Turns in one plane each, and the order they were made in; the first pair answered
M (before => after):
[-24  -5 -23  -7 -13 -24  -8  15  -8  20  -9 -18 -14  13 -24 -27   8 -16] => [-10   7 -19 -15 -15   5  13  -2  15   9   1  -7  23  15 -23 -28   9 -34]
[ 10 -15  11  -3   8   4  16  -5  -5 -16   6  -1 -11 -15  25  22 -15  -7] => [ -7 -20  -1  14   4 -11 -11  16 -21   2 -14  -9 -25  -4  17   4  -1   7]
[  1 -12   9  33   1   6 -32   1 -12   4 -25  12   1  -3  17  11  22  37] => [ 12   1  11  27  -1  30 -19 -16   6  -2 -18  21  31   0  17   6  24  24]
U (before => after):
[  0  -8  10   9  14 -22   5  10  -2 -10   0  -8 -28 -14  16  25  -8  14] => [  5 -10  15  11  13 -13   7   2   4 -17  -2   2 -12 -11  24  29   0  14]
[ 15 -11  21   7   5  -5  14 -12   4 -18   0  12  -4  -7  21  26   0   9] => [ 16  -4  19  -7   5  -3  25 -12  10 -13  13   2  -7 -13   8  24 -11  -3]
[-17   9 -14 -20   7  -5   7   7  -2  23  14 -24  -2  -3 -24  -5 -20 -19] => [-26  -6 -14   8   8 -18 -21  17 -18  22 -11 -16 -12   7 -10  -7   0   9]
[-13  16   4  -3   3   0   7 -17 -18   5  23  -8 -16 -13  -3   5 -16  -3] => [-21   6   1   8   3  -9  -9 -11 -27   7  10  -5 -23  -9   4   5  -8  13]
X (before => after):
[-18 -12  11  29  -9  -3  -9   0  -8   8  -6  -1 -12   0   1  -3  16  15] => [-20  -6   6  23  -9   1  -7   4  -5  16  -6  -5  -7   5  -9 -12  16   8]
[  0  24 -10  45   6  17 -39  -9  -2  36 -41   7   5  26 -41 -12  11  -6] => [ -2  36 -14  19   3  14 -21  -5   0  49 -19 -12  -6  12 -61 -14 -12 -26]
[ 22 -15  -6 -30   9  13  21   6  -2 -34 -12  21 -18  35   7  23 -23  12] => [ 20 -18 -10 -18   9  19  10   6   0 -33 -21  27  -6  44   9  17 -12  21]
C (before => after):
[ 19 -27  -1 -12  -1 -10  35 -16   2 -20   0 -11 -37  -3  29  10  -8   7] => [ 20 -33  -3   7  -3  -3  18 -15   5 -25 -20   1 -20  11  37   3  13  18]
[-22  16 -32  -2 -11  16 -13  21  14  46  -7 -11  20  21 -35 -47  16 -21] => [-22  18 -32 -15 -13  12  -6  24  13  47   3 -19   9  12 -41 -45   2 -28]
[-19  -9   0   5   2 -10   7  19  -1  21 -19 -12 -25 -18 -18  10  -5  21] => [ -5   2   6  17  -2  26  12   1  21   6 -28  12  27  -3  -9   5  14  17]
[-12  -1  -8 -11   9 -11  -8  22 -23   8   7 -19 -40  -3 -13   8 -13   0] => [  0   2  -7  20   4  28 -18   5  -1  -6 -20  15  22  26   5  -3  26   7]
Z (before => after):
[-32  12 -21   6   0 -10  -4  15 -30  19  13 -29 -54   5 -23  -1  -4  -5] => [-23   0  -9  10   6 -18  -1   5 -39   0  14 -19 -63  -3  -1  24  -9   6]
[  0 -19   0  24   5  -1 -12   6   0  -9 -14  15   6  11  13   9   5  15] => [ -1 -16  -2  23   5   4 -10   4   5 -10 -14  18  14  14  12   4   7  12]
[ -9  -3   4 -10   9  -7   4  12  -1  -2   3 -10 -29  -6  -1   3 -16  -1] => [ -3  -7   9  -7   8  -6   6   6  -3  -9   3  -5 -27  -8   7  13 -14   2]
[ 19  -5 -12   6  -8  -1   0   4  15  -7 -28 -10  17  16  -7 -29  19 -12] => [ 14  -8 -13   4  -7 -10  -6  12  11   1 -31 -17   4  14 -10 -31  15 -11]

Each pair is two turns apart.
[  7 -12  22  -9  16  12  18 -23   5 -20  18   5   6 -10  16  19 -11 -11] => [ -5 -22  17  -8  19 -15   5  -7 -14  -8  13 -11 -31 -16  13  20 -16   0] : Z M
[ -2 -25  14  12   1  11  13 -10  -7 -17   6  13 -10  -3  34  15   5   6] => [-11 -27  11  11   2  -3   6   1 -16  -7   5   3 -28  -7  30  12   0   8] : U C
[-31  12 -15 -36  10 -32   2  34   6  54  29 -23 -31  21 -48 -51 -30 -46] => [-17 -25  -1  53   7 -16 -49  16  -2   8 -37  42  16  63  26 -35  46  24] : X C
[ 12   2  11 -18  14  32  28 -31  14 -18  33  14 -15 -17  -9  26  -7 -10] => [  4   0   9 -24  14  20  25 -22   6  -9  35   1 -33 -23 -16  26 -15 -10] : X U
[ 33 -17  37  29   7   3  -6 -22   0 -54   4  31  12   6  53  45   5  22] => [ 20 -29  34  32  10 -25 -19  -4 -22 -45   3  20 -26   0  51  50  -1  32] : C C
[  7   7 -15 -10  -9  -6  -1   5   0  14 -36  -7  -2 -19 -30 -12 -25   5] => [ 10  -8  -9   4  -9 -15 -13   4  -9   3 -45   1  -9 -19 -14   3 -17  21] : X U
[ -1  -9 -12  -6  -5  -5 -21  12   0  13 -38  21  -4  21 -13   2  26  30] => [ 24  -7   9 -36   0   4  17 -15  13 -10  -1  27  -3  -5   3  38  -4  13] : M M
[  3 -10  -5  -8  10  37  -3  22  11  18  10  13  25  25 -33 -24  19   2] => [  8 -16   4 -39  17  20  20  19   2  14  39  -1  -9  -3 -33   0 -14 -11] : X M
[-11   9 -12  25  -6 -19 -26  -7 -13  -3 -25  19  -2   2  16   3  38  26] => [ 13  15   7   2  -1  -3  11 -33   1 -26   8  27   9 -17  28  30  14   7] : M M
[  9 -10  16 -23   4  -8  16  -7  -3  -8  18   8 -11   0  17  26 -18   8] => [ -1 -20  12  -8   5 -21  -4   4 -14  -2   0   6 -22   6  19  21  -6  25] : Z C
[-32  18 -40   3   5   6  -8  18   9  25 -26 -14  20   6 -28 -40   5 -12] => [-38   0 -37  13   9 -23 -24  28 -15  23 -34 -16 -14  -2 -12 -24   2  10] : X U
[ -1 -12  19 -15  20 -19  -1  -2  -6 -12  -4   2 -23   5 -15  23   0  16] => [  8  -7  24 -19  18 -10  10 -13   2 -18   4   8  -8   5 -10  27  -2  10] : Z U
[ -6 -16   5  31 -13   3 -18   9 -16  -3 -22  -7  -7  -8  14   6   5  19] => [  2   4   8 -11 -12  17  21   0   3  -2  14 -19   1 -26  -6   9 -28 -18] : M C
[  2   5 -18 -16   7  24  24 -16  17  -6   5  -2  10 -23  -9  11 -15 -11] => [-18   3 -36  -8   5   5   1   9   2  20 -10 -19 -12 -16 -25 -10  -8  -2] : U M
[-12 -33   9   9   5 -26 -24  13 -22  -2  -8  -6 -30 -12  22   8  10  18] => [-22 -20  -7  16   1 -13 -34  23 -12  18 -23  -8  -6   4   1 -22  28  11] : X X
[ 23   1  15   3   1  15   4 -18  13 -21   4  18  32  15   5   6   7  -9] => [  5  14  -4  -5  -4  14  -2   5  14  11  -2  -2  27  22 -27 -25   8 -21] : Z Z
[-42  -1 -25  18  -2  -6 -18  35   9   6   1 -24 -35   8 -31 -46   5  -6] => [-23  19 -18  -5  -1  26  16  13  36  -6  27 -17   1   2 -36 -41 -10 -36] : C X
[-14  -2 -15   6  -2   3  -5   1  11  -1  -9  11  31   6 -15 -22  36  20] => [-11   1 -16  -1  -2   6   0   0  13  -2  -7  10  34   5 -17 -23  34  16] : Z U
[-29  29 -38  -6   8  24   4  45 -12   1  -8 -47 -31  16 -35 -11  12 -10] => [ -9  24 -27  25   6  57  -1  18   5 -29 -27  -9  23  35  -3  -5  45   4] : Z C
[ -4   9  -1  47  -2  36 -29 -10  11  -2 -52  18  25  31  14 -29  17  18] => [ 13 -13  29  12  10  -1   7 -26 -16 -32  -2   8 -43 -20  41  41 -41  16] : M M
[ 17   1   7  -7  -1  20  12 -13  21 -12  11   9  19   0  10   6  -6 -11] => [ 14   7   3 -18  -2  17  14  -9  20  -5  15   2  13  -3  -1   1 -13 -19] : Z X
[  9  -9  28  30   3   2   6 -32  27 -36  14  -9  58  22  25  -6  31  26] => [-13 -31  20  44   7 -40 -21  -3  -7 -22  -5 -25   6  17  25  -5  32  54] : C C
[-10   7  -4 -35 -11 -21  -5  11 -10  19  20 -27 -32 -19 -28   9 -28 -34] => [ -6  24 -14 -24 -17  15  -8   5  15  27   4 -16  20   6 -39 -22  -1 -43] : M M
[ 10  -8  14  20  27 -11  15   3 -30   6  -7 -36 -29  27  -3 -14  24 -28] => [ 11  -1   9  20  23   0  13   3 -24  11 -10 -33 -15  34  -7 -24  29 -33] : M Z
